Named moves (each a turn or a mirror), then the moves between two rows, first move first; the first pair answered:
fevit (before |-> after):
-1.14; +4.01; +1.19; -3.12; -3.17; -1.58; -1.66; -1.54 |-> +2.32; +1.25; +0.02; +6.16; +0.00; +0.79; +2.41; +0.40
-4.12; -4.02; +0.11; +2.54; -4.67; -2.48; +2.72; +0.49 |-> -4.27; -3.39; +0.03; +1.73; -5.04; -2.70; +2.49; +0.48
+2.29; -2.11; +1.74; +5.15; +6.09; +2.44; -0.03; +0.90 |-> -1.84; +1.73; +3.19; -5.84; +1.23; -0.70; -5.71; -1.61
gafa (before |-> after):
-1.39; -1.81; -0.31; +1.84; -0.30; +0.48; +0.07; -0.10 |-> -0.23; -0.17; +1.10; +1.48; -1.33; -0.01; +0.19; -2.15
-2.06; +1.60; -2.51; -0.47; -3.45; -0.04; +2.80; +0.39 |-> -2.15; +1.24; -2.75; -0.54; -3.33; +0.41; +3.21; +0.56
-0.78; +0.58; +0.29; -0.79; -0.08; -1.38; +1.13; +1.01 |-> -1.25; -0.02; -0.07; -0.08; -0.04; -1.08; +1.10; +1.10
Gov (before |-> after):
-1.85; +3.38; -4.44; -4.17; -1.73; +1.34; +4.96; +1.56 |-> +2.73; -1.71; -2.89; +5.11; +2.07; +3.78; +4.52; +0.97
+1.96; +4.12; -5.47; -3.98; -1.13; +5.69; +1.47; -0.45 |-> +4.42; +3.96; -4.34; +1.10; +2.64; +3.96; +4.91; +1.45
+0.41; -0.45; -0.21; -0.39; -0.20; +3.18; -1.18; -1.27 |-> -0.21; +2.53; -0.47; -1.45; +0.36; +1.00; +2.62; +0.78

Between the rows of a pair lie 2 to 4 moves.
-0.76; -1.32; -3.38; +2.55; -0.06; +1.68; +1.88; +2.72 |-> +0.40; -1.67; -2.38; +3.78; +0.82; +0.71; +2.20; +2.47 : Gov then Gov then fevit then Gov
+4.23; +5.23; +0.06; +0.77; +1.98; +0.16; +3.62; +0.95 |-> +3.55; +0.87; -2.49; +0.95; -0.87; +6.10; -1.31; -2.52 : Gov then Gov then fevit then Gov
-1.52; +2.50; -1.38; -0.73; -0.78; +3.59; -0.65; -1.06 |-> -1.55; +3.63; +1.33; -1.94; -0.59; +0.04; -2.57; -2.00 : Gov then fevit then Gov then fevit
-3.10; +1.16; -0.76; -2.02; -0.58; -3.02; +4.01; +2.83 |-> -1.92; +1.15; +0.40; -0.77; +1.25; -4.43; +3.86; +2.71 : fevit then Gov then fevit then Gov
-2.46; -2.42; -0.90; -0.95; -3.67; +2.07; -3.11; -3.22 |-> -3.87; +0.91; +0.91; -3.93; -3.36; -2.42; -0.74; -1.35 : fevit then Gov then Gov then fevit
